Y: rows in 4 groups, each row roughly a mix of its group's directions
Y (140 x 10)
[[-18   7  18 -25   1  19  27  18 -20 -23]
 [ -1 -11  12 -30 -21  13 -42  10  -7   9]
 [ -2   4 -11  31   8 -37  -5  -8  26  21]
 [  1   0 -18  -1  29 -17  38 -17  21 -11]
 [-12  -4  -6  12 -29  15 -38   6 -28   0]
 [  1   4 -19 -22 -26  22 -14  26 -28  -5]
 [ 16   4   0  28   7 -28 -23 -25  13  23]
 [ -6  24 -18  22  14 -28  16 -17  28   3]
 [ 32   5  28  28   3   1 -15 -29  -3  -4]
 [  4 -12  46   8   2  29   6 -18   9 -10]
 [ 23   0   7  16  -4  -6 -44 -28 -14   0]
 [-20  11 -19   1 -34   8 -38  -2  -9  -9]
 [ 15  -7  25 -24  19  -2  40   7  -7  14]
 [ 17  -2  30   2  -3  10  -2 -44   3  23]
 [ -9   2   5  35   9 -24  14 -30  20  15]
 [  7 -16  21  -2  -5  20 -46  -4 -21   1]
 [-11   1   6  -6   0  30  37  19 -20 -21]
 [ 12 -34  -3 -19   1  32  -1  21 -17 -16]
 [ -1 -13   9 -21 -25  18 -40 -10 -19  -6]
 [ -3 -13  14  -7 -18  12 -50   2 -16   6]
 [  3  10  17  21  36   0  35 -16  -1 -12]
 [-18   8   2 -32  -7   9  42  10 -17   1]
 [ -5  15  14  13  19  -5  52  -7   2   0]
 [-10 -19  27 -19 -24  25 -26 -16  -3   0]
 [-20  11  44  24   6  -5 -18  -8 -15   1]
 [  5 -19 -40   3  22 -25   1  12  13  16]
 [-22   6  31  -9   6  15  29  15  -8 -27]
 [ 18  -8 -29  30  12   6  27   6  25  -5]
 [ 15 -18   7 -19  -6  22 -36   2 -29 -12]
 [ -3   3  26  27   4 -27 -24 -24 -12  15]
 [ -5   7  12   9  34 -14  44  -6   9   4]
 [  8   3 -20  -5  25 -21  41   8  20   6]
 [ -2   2 -16  17 -26   1 -41  -3 -22 -18]
 [  4 -11   4 -26 -25   8 -35  22 -22   1]
 [  5 -14  -9   9 -22  -6 -50 -17  -1   3]
 [ 20   7 -14   4  27 -26  30   6  27   1]
 [ 23  -9 -25  35   4   9 -12 -32   2   0]
 [-12  -8   7 -19  25 -12  43  12  11  14]
 [ 27   5 -49   6   7   2  21   5  -4   3]
 [  4   9  13 -13  21 -27  19  -7  25  32]
 [ -4  -2  -9  37  21   5  28 -15 -10 -26]
 [ -4  -3 -23  10 -13  27 -37  12 -24 -10]
 [ 12 -19  -6   5 -26  22 -35 -21  -9 -15]
 [  3  -1 -17 -17  22  -3  49   0  16  -2]
 [  2 -15  26  14   5   9 -38 -18 -26  -7]
 [ 12  28 -21  -1 -18  18  15  -1  13 -35]
 [  6  -6 -27 -16 -26   4 -37  -4 -23  -3]
 [  3  -6   8  29   6 -19 -42 -18   8  15]
 [-10  23   8  21   8 -24  35  -6  20  17]
 [  9   9 -43  16  10 -30  -6  15   6   8]
 [ 13 -22   2   4  -2   2 -48 -24 -13   2]
 [  8  -8  -2   5 -21  14 -52  -8 -13   1]
 [-11  -9   3  13 -23  23 -36   6 -30  -6]
 [ -3   8   9 -34  -4 -20  18  26  20  26]
 [ -6  -4   8   4 -18   1 -55   4 -16   3]
 [ -8  28 -13 -13 -11 -19  25  28  22  15]
 [  2  -8 -18   5 -32  17 -40   1 -13 -14]
 [ -3  -6 -43   7  -4   8  31  20  10 -16]
 [  3  -6  31  -8 -23  25 -23  -7 -30  -3]
 [  8   0 -11   9  29 -28  14 -28  29   5]
 [-14   6  19 -16 -29   4 -43   7  -7   6]
 [ -6  -8   6 -30 -21   4 -34  31  -9   1]
 [  0  13  23   4  20  -2  51  -1   8   0]
 [ 23   0 -10  33 -12  14 -24 -19 -12 -25]
 [-16  19 -24   1  -8   8  26  36  21   0]
 [ 10  -3 -33  31  13  -6  22  16  21 -10]
 [  1 -16   3  10  -7  27 -45   4 -22 -10]
 [  9  14 -14 -34   9  -7  17  29  29  -2]
 [ -6  16 -13 -17   8  11  42  16 -20 -18]
 [  6 -30 -12 -12  30 -14  25  18  -4  21]
 [ -4   9  10  22  31 -14  43  -6   6  -2]
 [ 20  13 -16   0  -3 -25 -30 -23 -17  25]
 [  9   1  19  35  -1   3 -13 -39 -17   2]
 [-14 -34  13  -3  -2  21 -25  -2 -11 -32]
 [-23  -6  27 -10 -14  26  21   0  -9 -30]
 [  5   0 -34  25  -3   3  39  -4   8 -16]
 [  4  19  22  39  -2 -13 -30 -13  -7   8]
 [-10   6  -7 -31   6 -12  42  14  20   6]
 [  6  -1 -27  16  -7 -30 -39  -6   5  16]
 [-25  -2 -12  18  22 -28  -6  -6  29  20]
 [-17  14  -3  29  23  13  37   6   5 -15]
 [ -6  -2 -34  15   8 -14  30  17  28   8]
 [  0   3  22  28  23 -27 -23   9  23   9]
 [-19  15   5  -7 -31  14  -7  42 -10   2]
 [  5  -3   6  -2 -31  18 -43  11 -16 -11]
 [-21   1  32  26  15   6  16 -31  -1   9]
 [  4  -8  -2 -22   7  29  44  10  13  11]
 [  7 -19  11  13 -13   3 -45 -22 -14  11]
 [  7  -3   7  28  33  10   8 -31 -21 -12]
 [ 12 -15  26  14 -14  17 -21 -39   5   1]
 [  3  -4  36  -3 -20  12 -37  -2 -22   0]
 [ 19 -16  -9 -41  19  23  20   1   6  -6]
 [ -3 -15  21  38   3  13 -34 -13   5   5]
 [ 25 -17   1 -31 -14   7 -17  25 -26   2]
 [ -1  -1  -8  22  28 -24   0 -14  34  20]
 [  9 -11  -1 -29 -24  32 -16 -16 -23  -3]
 [ -9   8  17   9  27 -10  48   6   4  -5]
 [ -8   6  41  15  20   2  -4 -12 -30 -14]
 [ 21  -9 -39  19 -14   4  14 -27   9  10]
 [  1  -5  13  -7  35   0  47   3   4  -3]
 [  7 -14 -10 -39 -15  13  -1  32 -21  -2]
 [  1 -11 -12 -28 -31  -2 -28  24   4  18]
 [  7  22  34 -19  -2  -9 -26  17 -23   8]
 [  4  12  24  29  27 -20  -3 -30  -6   9]
 [  8 -13 -14 -16 -16   8 -50   7 -10   3]
 [ -8   9   5 -15  11 -22  43  17  19  14]
 [-10   1  23  23 -18   4 -38 -15 -21  -8]
 [ 16  -4 -12  -2  21   4  52  -9   2   3]
 [-14  24  29  14  17   1  31   3 -24  -9]
 [  6 -10 -18  20 -19   4 -45  -8 -17  -8]
 [-17  -1   2 -31  10  -8  42  18  14   5]
 [ -1   4  10  27  27 -29 -10 -33  11   4]
 [-13   1 -11   2  30  -4  44 -20   7  -8]
 [  5 -10  24  20   7   6 -40 -20 -23  -1]
 [  4  12  13 -40  -4   7 -10  36 -15 -12]
 [-11  24   5  12  23 -23  39  -3  17   1]
 [  5   0  13  -2 -26  16 -48   3 -15  -6]
 [  9 -10 -36 -21 -28  -3 -31   4   1   9]
 [-15  11 -24 -40 -29  -2   2   7  17   1]
 [  1  16   6 -15   5 -11  47  23  16  -3]
 [ -4   5  45   3  -6   5   4  35 -15 -11]
 [-22   1  26  30  28 -15  18  -7  16  -2]
 [ 22 -24 -33 -12  -9   4 -31  15  -9   7]
 [ -2   7  14  -5 -18  22 -25  18 -41  -5]
 [ -2 -19  -4  19  25   4  43  11  -9 -15]
 [-15  -5   2 -20  -3  25  47  11   5  -8]
 [-18   4   1  40  -4  -1 -35 -10   8 -18]
 [-23  14  26  35   7   7   8 -29   6 -10]
 [-12  -1  48  -6  21 -13   3   9  -2  24]
 [-13   6  26  -3 -14   6 -34  13 -35  -7]
 [ -3  16  -9  29  22 -25  32  12  12  -9]
 [ 14 -10  26   8 -14  15 -30 -36  -7  -1]
 [-10  -9  38  -8 -15  14   8 -35   9  16]
 [  3   2 -20  36  -2   4 -25 -34  -9 -11]
 [  5   1  12 -15 -28   3 -47   0 -15   7]
 [ 10  11  10  45  19   3   6 -21 -10 -19]
 [  5 -10 -55  11 -19  -1  -1   4   3  -9]
 [-16 -10 -22  16  30 -13  34  14  13  -9]
 [-23  10  17  40   6 -15 -10 -29   1   1]
 [ 13 -10   7  -9 -28  23 -40  -2 -21  -2]]

the two rows of each list that fit no group, in list order (the others fit one group, some only roughly)
  z_561: [-19   1  18  -7  21 -18  40  16  10  15]
  z_368: [ -9 -15 -14 -28 -23  13 -35  15 -15  -7]
  z_145: [ 12  16 -10  22  26 -10  37  13  -2 -20]
  z_831: [  5  -6  -8  10 -26  16 -45 -14 -17  -3]
  z_440: [ 11 -15   1   4 -13   0 -33 -32  12  30]
  z_457: [  1 -24  14  28  -8  16 -31 -23 -20   1]
  z_854: [ -1   4  28 -18  16 -14  29  -7   5  35]
  z_247: [ 25 -12  10  -8 -26   3 -40 -17 -14   0]
  z_117: [ 14   8 -14   2 -25  15 -34 -24 -22 -13]
  z_976: [ -8  16 -25  21   6   0  45   0  17   2]
  z_969: [-14  -5  -2 -35   7  18  32  24  18   4]

z_247 z_117
  z_672: [ 14 -24 -28 -26 -10  28 -21  -6  -5 -10]
  z_665: [  9   1 -14  31   3  -3 -12 -46   2  14]
  z_883: [  5  -2  24  12  33   0  36 -23   1  -8]
  z_562: [  7  -6 -27 -16 -14   2 -43  14 -18  -8]
  z_314: [ 10  -9 -20 -37 -17   6  13  31  -9  15]
  z_399: [  5 -16 -14 -23 -27  24 -32  14 -13   1]
  z_611: [ 13  -5  18 -19  -7  17 -44   1 -24  -5]
  z_659: [  4   8  -4  33 -33   5 -30  10 -14 -14]
  z_191: [ -7  -4   8 -41  -1  30  27  16  -7   2]
  z_630: [  0 -10  -4   6 -26  -2 -51  -4  -4  16]
  z_261: [  2  -7 -29 -23 -30  25 -11   9  -3 -23]
  z_812: [-12   7 -11  32 -20  -3 -37 -21  -9 -10]
  z_308: [ -2   8  19   1 -10  23 -23   1 -40 -22]
  z_947: [-11 -21   3   1 -31   1 -38 -24   9   9]

z_314 z_308
  z_446: [ -5  26   1  31  14  -8  33 -16   4 -20]
  z_603: [-14   5  29  24  35 -22  -5 -16   7   9]
  z_702: [-13  -6   3  49   5  10  -6 -28  -7 -10]
  z_575: [ -1  -6  36 -11 -12   7 -40 -18 -12   1]
  z_465: [-16  14  -9  18  12 -41  14   9  20  18]
  z_254: [ -3   4 -11  -3  28 -10  46  24   1  -3]
  z_942: [  4 -13  -5 -12 -27  22 -30  20 -25 -15]
  z_901: [  5  -2  -9  48  23  -6  18 -18  -6 -11]
  z_583: [  4 -10  13  26   4  -7 -39 -32 -11   5]
  z_232: [ -8  11  37  25  -1 -20  -9 -32   4   7]
  z_223: [ 19   1 -26  36   1 -25 -19 -17   9   6]
  z_405: [ -4   0 -13 -18  24 -21  39  20  15   8]
  z_40: [  1 -19  16 -22 -20  33 -18   4 -27   5]
  z_605: [ 18   5  -4  12  29 -28  28 -16  20  13]

z_603 z_254
  z_57: [  2  -2  32  13 -21  20 -26  -8 -28 -14]
  z_667: [ 10  -1 -29  24  10 -28 -24   6  17  19]
  z_466: [  1 -24  -1   9  -4  25 -39 -12 -23 -13]
  z_27: [ -4  11 -12  25  27 -31  24  -6  23  -2]
  z_302: [-13   9 -16 -32  -8 -10  25  27  15  22]
  z_711: [ 12   2  -8 -26 -34   3 -36  15   4  10]
  z_369: [ -5  21  -8  -6  23 -19  40   5  24  -6]
  z_299: [ -3  -2   5   1 -30  13 -45  -3 -22  -7]
  z_286: [ -8  19 -27  32   3 -31   2  16  17   3]
  z_837: [ -1  12 -17  -9   5 -29  33   9  27  22]
  z_380: [ -8  17  -3  23  10  -5  48 -17  -4   7]
  z_99: [-11  -6  32 -34 -13  24 -15  -2 -20  -6]

z_302 z_286
  z_930: [ 13 -13   8  18   2   2 -37 -30 -25   8]
  z_684: [ -3   6  28  21  12 -18  21 -28  21  19]
  z_360: [ 16  -3 -25  -1 -13  -9 -48  -4 -13   7]
  z_203: [-20  20   8 -17  19 -20  35  -5  21  13]
  z_661: [-11  -3  -2  19 -22  13 -47  -2  -9 -17]
  z_626: [-11  -3  43  14  -8  26 -15 -14 -14 -11]
  z_189: [  7 -32   0 -27 -19  26 -29  -3  -5   3]
  z_230: [ 16 -18 -35 -23 -18  11 -30  -5   2   4]
  z_769: [ 15 -35  -4 -34  11   8 -29   9  -4  -2]
  z_545: [-13 -26  17 -33   3  14   0  34  -8  11]
  z_72: [ 11  -9 -26 -10 -20  -6 -45  -4  -1  16]

z_189 z_769
  z_464: [  7  -5 -17 -24 -26  19 -33  24  -7  -4]
  z_93: [-19  12  54  -6   0   6  -7   6 -12  -5]
  z_96: [-19  12 -17 -15 -13  11  22  39  13 -13]
  z_397: [-10   8 -10  -3  21  -5  39  35  13  -2]
  z_257: [ 21   1  -1  16  20 -21  -9 -42  -4  16]
  z_818: [ 17  -8 -12  -2 -23  10 -43 -18 -20  -9]
  z_961: [  0   5  46 -25   2  21   6 -17 -14   4]
  z_21: [  1  -6  32   8   4   8 -36 -29 -18   2]
  z_348: [ -1  16  37  29  14  -4 -19 -22 -11   1]
  z_322: [-10 -14  -2  25   9  -1 -46 -17   1 -17]
  z_663: [ -2 -17  -6 -32 -33  20 -16  18   0  15]
  z_151: [  2 -11 -13 -13  27 -10  44   7  16  13]
  z_287: [ 19 -17 -15  13 -15  12 -42 -11  -7 -19]

z_21 z_663
  z_416: [ 16 -23 -24  29  12   1 -23 -23   7  18]
  z_550: [ 23   5 -23  -4 -15  -9 -33  23 -23 -10]
  z_547: [ -8  19  22   2  20 -21  41   5  15   1]
  z_480: [  1   6 -21  25  18 -29  15  10  28  18]
  z_449: [ 19   5 -39 -18  -5 -16 -17  29  -4   8]
  z_186: [  0  12  28 -23  15 -30  17  24  16   9]
  z_262: [  1  -8  -6 -21 -33  18 -24  22 -26   2]
  z_419: [-15  13  16   2  16 -11  48   7  18  -7]
  z_150: [ -4   3   7 -14  -1  -9 -50  19 -20  -8]
  z_427: [ -7  32   8   1   3 -12  45   7  13 -14]
  z_259: [ -5   6 -13 -24  11  15  45  21 -10  -3]

z_550 z_449
  z_923: [  3  -7 -12 -18 -21  22   4  30 -27 -25]
  z_859: [-16   0 -14 -34  -2  19  19  34 -11 -10]
  z_714: [ 16 -15  -9 -21 -24  21 -37  13 -12  -3]
  z_643: [ -2   1 -13 -24  18 -18  27  23  29  16]
  z_182: [ 12 -13 -19  14 -22   8 -46  -6 -11   2]
  z_614: [  2  17 -27 -25  -1 -17  34  17  18   6]
  z_306: [-10  -4  -3  43   1  16 -15 -32  -4 -14]
  z_517: [  3  -7 -17 -30  -7 -13  -4  44   8  16]
  z_975: [  0  -3  34  -3 -23  26 -32  -8 -17  -2]
  z_140: [ -4  -6 -21 -10 -25   6 -43  22  -4 -11]
  z_493: [ -4   9   9  31   4  -7  -9 -49   8   2]

z_517 z_493
  z_363: [ -1   1 -11  33  18 -33   6   2  30  11]
  z_688: [ 17   3   9  17 -18  -1 -40 -27 -19   3]
  z_153: [  2  12   3   0  25 -20  42 -11  21  14]
  z_38: [ -1  10  -9  45   0   6  -5 -36   3 -12]
  z_762: [ -5  10   2 -28  -2  12  37  33   1 -11]
  z_729: [-3 17 13 12  3 -5 49 -3 26 -4]
  z_303: [ -6  24 -10 -19   1   5  41  30  -6  -4]
  z_138: [  8   8 -23 -24   3   1 -15  -2 -46 -11]
  z_103: [ -4 -27 -15 -27 -20  14 -34  11  -9   9]
  z_88: [ -1 -15  -5 -44 -12  27  10  19  -9  10]
  z_402: [-5  7  5 27 15 -9 45 -8 22  4]
  z_998: [ -1   3   8 -10  16   8  49  28   0  -3]
  z_342: [ -3  16 -16   8  22 -20  42   3  18 -10]
  z_544: [ 13 -25 -31   6 -16  13 -37  -5 -10   2]

z_729 z_998
  z_833: [ 18  10 -11  16  20 -18  35 -29   6  12]
  z_767: [ 5 10  6  6 19 -5 47 -2 29  6]
  z_53: [-19  19  -7  16  23 -11  33  22  10 -19]
  z_475: [-15   9  17  26  24  -8  36 -17  13  -6]
  z_255: [ 30  16 -20  15 -18  -8 -36  -9   8  12]
  z_795: [  2  -1  41  10   9  22 -23  -5 -24 -15]
  z_123: [-2 -6 -3 15 32 -9 47 -6  6  1]
  z_452: [  0   6 -18 -27  14   1  38  20  16 -17]
  z_553: [  9 -10 -22  22 -28   3 -41  -1   4  -7]
  z_505: [-14   7  -9   4  11  -1  52  17  12  -8]
  z_263: [  4   1  -6  30   9 -14  35 -17  28  11]
  z_18: [ -9   0  32 -22 -13  15  -7  34  -7 -21]
  z_81: [ -9  -1   4  25   2 -32 -42  -5   7  12]
  z_209: [ -8   1  -1  -4  31 -22  39  16  19   7]

z_53 z_553
  z_42: [  2  -6 -29  28 -12  -9 -32 -13  17 -18]
  z_361: [  7   5   3 -29   5  23  17  24 -32 -19]
  z_690: [ 19 -10   7   7 -12  -4 -44 -18  -8  25]
  z_546: [ -9  25   9  31   9 -16  20 -34   8  -2]
  z_36: [ 12  -8  13   3 -32  17 -39 -18 -14   3]
  z_892: [ 26 -13 -10 -30 -19  11 -28   2 -19  17]
  z_428: [  6   0  23  27  34   5  26 -23   4  -6]
  z_181: [ -9  20   9  31  18  -9  36 -16   2 -16]
  z_451: [ 18 -15   4  -3 -21  26 -36 -18 -15 -13]
  z_110: [  2  12 -17   9  24 -22  29  14  22  24]

z_42 z_36
  z_850: [  5 -14  -3  -1 -26  32 -29  -8 -30  -2]
  z_816: [ -2   0   2  17 -27  -4 -48 -16   8   0]
  z_13: [  4   7 -27 -34  -5  -4  32  21  18   1]
  z_253: [ -2  -4   0 -36  19 -15  25   4  21  27]
  z_481: [ -7   8   7  12  16  16  41   5  20 -28]
  z_330: [ -8  17 -16  26   6 -31 -10 -28  11  20]
  z_364: [ 25   3   0  11   8  -2 -49   8 -19 -10]
  z_959: [ 11   3   6  41  27 -17   4 -24  18   0]
  z_504: [ 14 -16   3  17  29   1  29 -31  18  -2]
  z_953: [ -3  17  12  31  24 -20  21 -23  19   1]
  z_433: [ -4  36  32  22  17 -17  14 -11   4   1]
  z_532: [-19  26  33  27  23  -4  15   7  -4  -8]
  z_716: [ -1   0 -27  18 -26   1 -40   2 -18  -3]
  z_492: [  4 -13  34   6   2  -6 -47 -11  -2   4]

z_816 z_716
  z_745: [-1 15 13 -4 26 -6 48  6 14 -5]
  z_107: [-10  -1  -2  25  21 -22   2 -34  16  26]
  z_748: [  8   8 -26 -23 -20  10  -6  38 -16 -13]
  z_179: [-13   0   9  21  26  -8   9 -40  22  11]
  z_213: [ 11   2 -51  23   2 -16   5  10   6  -7]
  z_728: [-10  14  -8 -39  -8  -7   7  35  -2 -19]
  z_9: [ 10   1 -35   1  17 -29   6  -2  28  20]
  z_497: [-31  -3  19  12 -25  -4 -37   4 -15   0]
  z_8: [  4 -15 -12 -13 -24  38 -22   3 -23  -9]
  z_288: [ 18  -5  17 -12 -14  14 -40 -23 -20   6]
  z_515: [ 3 -3 -5 -6 20 -1 50 -4 25 -6]
  z_341: [ -6  10   8 -26  15  -9  44  23  11   0]
  z_914: [  4   2  -4  28  22  17  41 -16 -11  -9]
  z_670: [ -6   4  -6  30  28 -37   7  -1  23  -2]
  z_234: [ -1  22  20  13  26 -17  37  -5   9  14]

z_748 z_179
